The same turns and mirrors carry the whole set onto itself and the rows of a family onto each other. Which other rows belong to the same family as each row named below? List them in the order they appear above.
These 33 rows form 11 families of 3 rows each.
z65: [  4.4   9.7  -9.2  19.4  32.2 -13.0  -0.2 -13.0 -20.0 -12.5  44.5  -5.8
  22.3 -16.9   1.9]
z692: [ -2.0  -5.3 -16.2  -2.5  17.1   1.7 -39.7   3.9  -1.9  11.9 -18.0 -20.7
  -2.4   5.9 -42.3]
z745: [ 16.5 -13.1 -28.8 -23.6   4.2  10.4 -30.6  -5.4  -2.4 -14.8   1.0 -33.7
  -7.1  23.0   3.3]
z536: [ 15.1  11.9 -15.1   6.0  16.5  11.4   0.0   8.5 -27.0 -21.9  29.4 -17.8
  27.7 -17.7 -27.7]
z738: [  7.9 -20.7 -40.9  -3.6  20.7  -8.6 -18.3 -29.5 -19.0 -15.5  -8.5   2.3
  -6.9  32.7  -2.6]
z765: [ -1.0   8.2 -20.3  12.8  28.3  11.4 -31.1   8.8 -21.1  -9.4   7.9 -25.4
  27.4 -19.5 -34.0]
z561: [ -9.0   2.6 -21.8   8.9  10.0  12.1  -0.3  17.0 -10.6 -17.7  47.1  10.4
  30.8  -6.5  13.8]
z953: [-28.7  -7.3   2.6  18.0 -14.5 -11.3   7.0   8.5  -5.5  10.2   8.7   2.3
   5.2 -14.4 -27.8]
z3: [-23.1   1.6 -24.5   5.8  33.9   8.5  16.0   8.6 -37.7 -12.9  33.0  -8.6
  19.7 -12.9 -11.8]
z828: [-35.2 -25.1  -9.1   5.1 -20.1 -12.8  -9.6  -2.5   8.8   6.0   0.1  -4.2
  -3.1  -0.5  13.7]
z53: [ 23.6  -4.0 -30.7 -23.6  15.7  19.3 -20.3  11.0   4.6 -13.6  20.3  -0.7
   1.4  34.3  -1.5]
z780: [ -2.5  10.2 -19.7  -2.6  28.6  -4.2  -8.7  16.5 -33.8 -16.6  26.9 -23.0
  29.6 -18.8  15.0]
z714: [ 16.3  16.4  -5.8   4.2  10.9  13.3 -17.1   9.2 -28.7  -8.0  38.0  -1.7
  30.5 -24.5  -5.3]
z313: [ -4.2   1.3 -35.6  -4.1  28.1  -2.1 -32.8  11.5 -31.9 -19.9  32.4 -39.2
  25.2  -9.3   2.1]
z833: [ 20.0  -4.6 -11.0 -16.9  -1.7   5.6 -13.5   0.1  -2.6   1.6  -3.1 -18.7
 -12.4  19.1 -42.2]
z773: [-43.5 -20.5 -12.4  -5.0   8.9  -7.6  13.8   5.3 -14.4  18.4   0.4   7.0
 -13.6  15.4 -21.4]
z560: [  7.7  -6.7 -28.7 -25.6  34.0  16.9  -6.4   0.5 -24.0  -7.2   5.2 -20.6
  -8.7  31.4 -29.0]
z73: [-12.7  -6.2  11.9   7.8 -17.5  -8.1 -12.6   8.3  -4.6  28.2   8.4  15.7
   3.2 -13.2  -7.8]
z700: [-17.0 -12.5   8.9  11.3   5.7 -33.4  -0.7 -18.2   2.5  20.1  11.4  12.7
 -12.5   5.2  -4.0]
z81: [ 30.9   0.7 -12.2 -14.4  28.2 -11.5 -19.8 -21.9  -1.6  -3.3  13.9 -12.8
 -12.2  27.7 -11.4]
z902: [-29.8 -17.6 -23.9  24.9  -8.1 -28.4   9.1   6.6 -15.1  -9.0  19.7  21.6
  -2.6  -2.5   1.0]
z520: [ 31.6  -0.6  -3.9 -20.2   1.7   9.9 -31.9   1.6  -6.6  10.6   2.8  -5.7
  -9.8  17.2 -19.1]
z35: [ 14.2   1.1 -44.1   8.1  21.4  -5.2  -8.3   5.1 -34.3 -38.3  38.2  -7.7
  11.4   2.2  -2.5]
z741: [ -4.3 -16.2 -29.8 -18.3   7.1 -12.6 -42.8   7.4  -5.7   6.5  -4.6 -29.4
 -15.8  26.5 -10.0]
z656: [  9.7 -18.9 -32.8 -10.1   1.5 -13.3 -13.3  -4.0  -6.1 -10.4   0.3   4.0
 -28.8  39.3 -15.1]
z166: [-26.6 -23.7 -26.9  19.5   6.6 -21.5  -2.0 -21.7 -15.9  -5.3  -2.3  22.4
   3.3  10.8   6.8]
z218: [ -8.0   0.0 -24.2   9.1   8.2   7.7 -11.3   0.9 -18.8 -26.3  32.1 -22.9
  34.8 -21.4  19.7]
z187: [-36.1  -2.1  -5.8  23.0   7.1  -9.8 -20.7   9.5  -8.3  15.1  -4.3  -6.4
  14.5 -21.1 -29.9]
z303: [ 18.2  -3.3 -19.8 -31.9  20.9  -4.9 -25.1  12.2  -9.9  -0.2  -8.5 -27.6
 -11.6  27.3  -2.6]
z599: [-23.9 -17.4 -13.0  -1.7 -11.1  -0.2  -3.4  13.2  15.3  13.3  13.8  25.9
  -5.0  18.3   4.1]
z769: [-46.7 -18.3 -15.6  15.0  -0.3 -27.9 -21.9  16.2 -12.3  12.5  15.4 -12.2
   5.6 -12.4   4.7]
z846: [ -1.7  -8.5 -42.3  17.0  27.0  -5.9  -4.7 -24.0 -31.6 -31.0  19.8   5.7
  23.8   2.8   7.1]
z509: [-38.1 -17.2  -1.0   0.1  -4.9 -26.5  -2.9  16.2 -10.1  17.5  -3.5   1.0
  -0.9  -3.1  12.6]

Which other rows belong to the same family as z3? z773, z560
Which other rows belong to the same family as z769? z313, z741
Which other rows belong to the same family as z73? z714, z520
Which other rows belong to the same family as z833? z536, z953
Which other rows belong to the same family as z166? z738, z846
Which other rows belong to the same family as z599? z561, z53

The same turns and mirrors carry the whole set onto itself and the rows of a family onto each other. Which other rows belong to the same family as each row named below? List them in the order they appear above.
These 20 rows form 5 families of 4 rows each.
z716: [ 34.2 -20.6 -36.4 -14.9   4.2 -40.1   5.2   7.1  26.4  -3.5  12.4  35.4
  -5.9  16.9 -19.3  -7.5   1.0  -0.5 -41.8 -29.9  22.6  -1.4 -42.7 -24.2
   9.3]
z544: [ 18.1 -19.3 -36.7   2.6  21.0  -4.7   9.3 -12.5   0.4   8.7  -3.3  43.1
 -17.6  -2.2 -10.5 -21.2 -18.1 -14.3 -17.2  -8.6  16.7  17.6  -9.8 -50.6
   6.4]
z328: [ 16.2 -18.7 -18.9  16.7  19.2 -53.8  -3.2 -14.5  30.8  12.4 -27.5  12.0
  25.5  47.9  -5.1   2.6  36.0   3.4  -6.3 -18.1 -23.6  21.5 -29.6 -32.5
  11.0]
z411: [-15.7 -23.7 -27.2 -13.7  18.7  -2.1   1.3  -1.8  27.1 -15.7  21.0  11.2
 -12.3   2.2 -11.2   2.1  -0.8   9.0  -5.1 -11.5  -3.3  15.4 -30.1 -52.0
   3.1]
z777: [ 25.8 -26.9 -33.1  -4.9  32.1 -38.2   0.9  -4.8  28.7   1.3   5.1  32.6
 -24.1   3.0  -5.7  -8.0  13.5   0.2 -28.6 -30.1  49.4  14.1 -26.3 -25.2
  -4.5]
z438: [ 10.2 -15.0 -37.0   5.4  -8.4 -16.8  14.5   7.9  16.6  16.6  12.8  21.9
 -20.7   8.9 -21.9  14.2   4.3 -17.6 -32.3 -12.8  30.4   6.4 -46.4 -46.9
  -0.3]
z377: [ 26.8 -43.8  -8.4  14.8  36.7 -52.6   5.4  -3.6   8.7   7.6 -25.8  13.1
 -29.1  45.7 -14.3  11.8  41.2  12.0 -35.9 -15.5  -2.8  23.0  -9.9 -39.7
  -0.9]
z471: [  2.5  -4.9  23.5  20.7  31.8 -29.9 -25.9  21.8 -13.9  -7.6 -15.2  32.2
  -3.2  28.7 -44.8  -4.7  37.1   8.9  -0.7  -3.1   2.5  23.4 -10.6 -22.2
  30.4]
z324: [ 19.1  21.2  -4.9  22.9  16.7  -6.9 -20.5   3.8  25.4   2.5  -2.8  -8.9
 -21.3  18.6 -20.7   1.8  50.4 -18.6  17.3 -10.2   4.1  24.3 -23.5 -35.1
  34.6]
z129: [ 23.1 -27.9 -31.8  39.6  10.2 -46.9  -0.6  -0.7  27.0  16.8 -13.0  24.6
 -32.5  43.0 -30.6  19.6  29.4  -5.2 -18.5 -15.8 -23.0   7.3 -52.7 -39.7
   4.0]
z136: [  1.7  18.6  12.8  36.7   5.9 -46.0 -15.2   1.7  12.7  14.4 -28.7   2.0
  -5.1  10.1 -35.9 -11.6  35.5   3.3  -3.7 -31.2  -6.3  31.9 -31.4 -23.5
  21.2]
z894: [ 13.3  -8.9   8.5   9.9   9.3  -8.3  14.6  25.2  18.4  -9.0  -6.2  20.3
  -5.2  41.6 -17.3 -46.6  -2.3   0.8 -13.9 -27.8  40.0  17.8 -40.2   2.0
  21.0]
z415: [ 43.7 -33.2 -14.6  23.7  30.0 -44.4 -16.9  -4.3   3.3   1.0 -18.7  20.8
 -18.4  41.8 -35.9  23.2  24.3  -5.9 -32.1   6.2  -6.2  -2.2 -27.4 -51.5
  -3.4]
z638: [ 11.5 -24.5 -35.1  40.9  38.0 -16.7 -11.5 -21.0  16.8  -3.3 -24.5  -3.3
 -12.3  45.4  -6.3   7.9  15.7  11.3  -5.9 -31.6 -12.6   0.7 -39.9 -56.3
  30.4]
z941: [ 17.0 -17.3   4.6  11.5   9.5   6.4  18.5  -2.1  23.8  -5.4 -10.0  27.4
 -18.7  43.8 -18.9 -40.3 -18.5   3.2  14.4 -14.2  12.5   5.2 -23.9  -9.4
  44.3]
z398: [ 25.6  -7.3  23.3  26.9  25.5 -14.9  -8.7  24.3  -3.3  -5.2 -32.8  14.9
 -21.1  47.3 -49.2 -16.9  33.4  -3.2  15.8  -6.9  10.4  17.6  -7.8 -34.4
   7.2]
z316: [ -2.8  -1.4 -11.2  24.3  16.1  15.5  29.7  -5.0  17.7  -7.7  -2.0  13.1
 -31.9  29.7 -13.0 -21.3  17.6  -5.5 -30.3  -7.7 -13.0  15.0 -30.5  -1.1
  35.5]
z355: [ 10.1   2.5   5.1  15.2  14.7  -7.7   1.9   3.3  -3.9 -19.9  -1.1  53.1
  -3.2  48.9  -1.9 -25.6  10.5  -1.4 -15.5 -32.1  37.0   9.8 -32.6  -3.7
  38.8]
z623: [ 13.5  -5.7  22.1  18.4   3.9 -16.3  -3.0  -4.9   5.3  -5.4 -25.4 -15.1
   9.9  30.6 -41.2  -9.6  24.0  -0.1  28.4  -3.4  13.5  11.1 -12.1 -31.7
  22.2]
z988: [  1.0   8.6   9.6  18.5  19.2  13.4  19.8   4.2  25.8   6.1  -8.7  53.6
 -29.0  39.2   2.2  -8.7  -9.1 -21.9 -20.2 -12.5  17.9  14.3 -14.3 -31.4
  19.8]

Which other rows belong to the same family as z136? z544, z328, z988
Which other rows belong to the same family as z438? z129, z941, z623
Which other rows belong to the same family as z716? z894, z415, z398

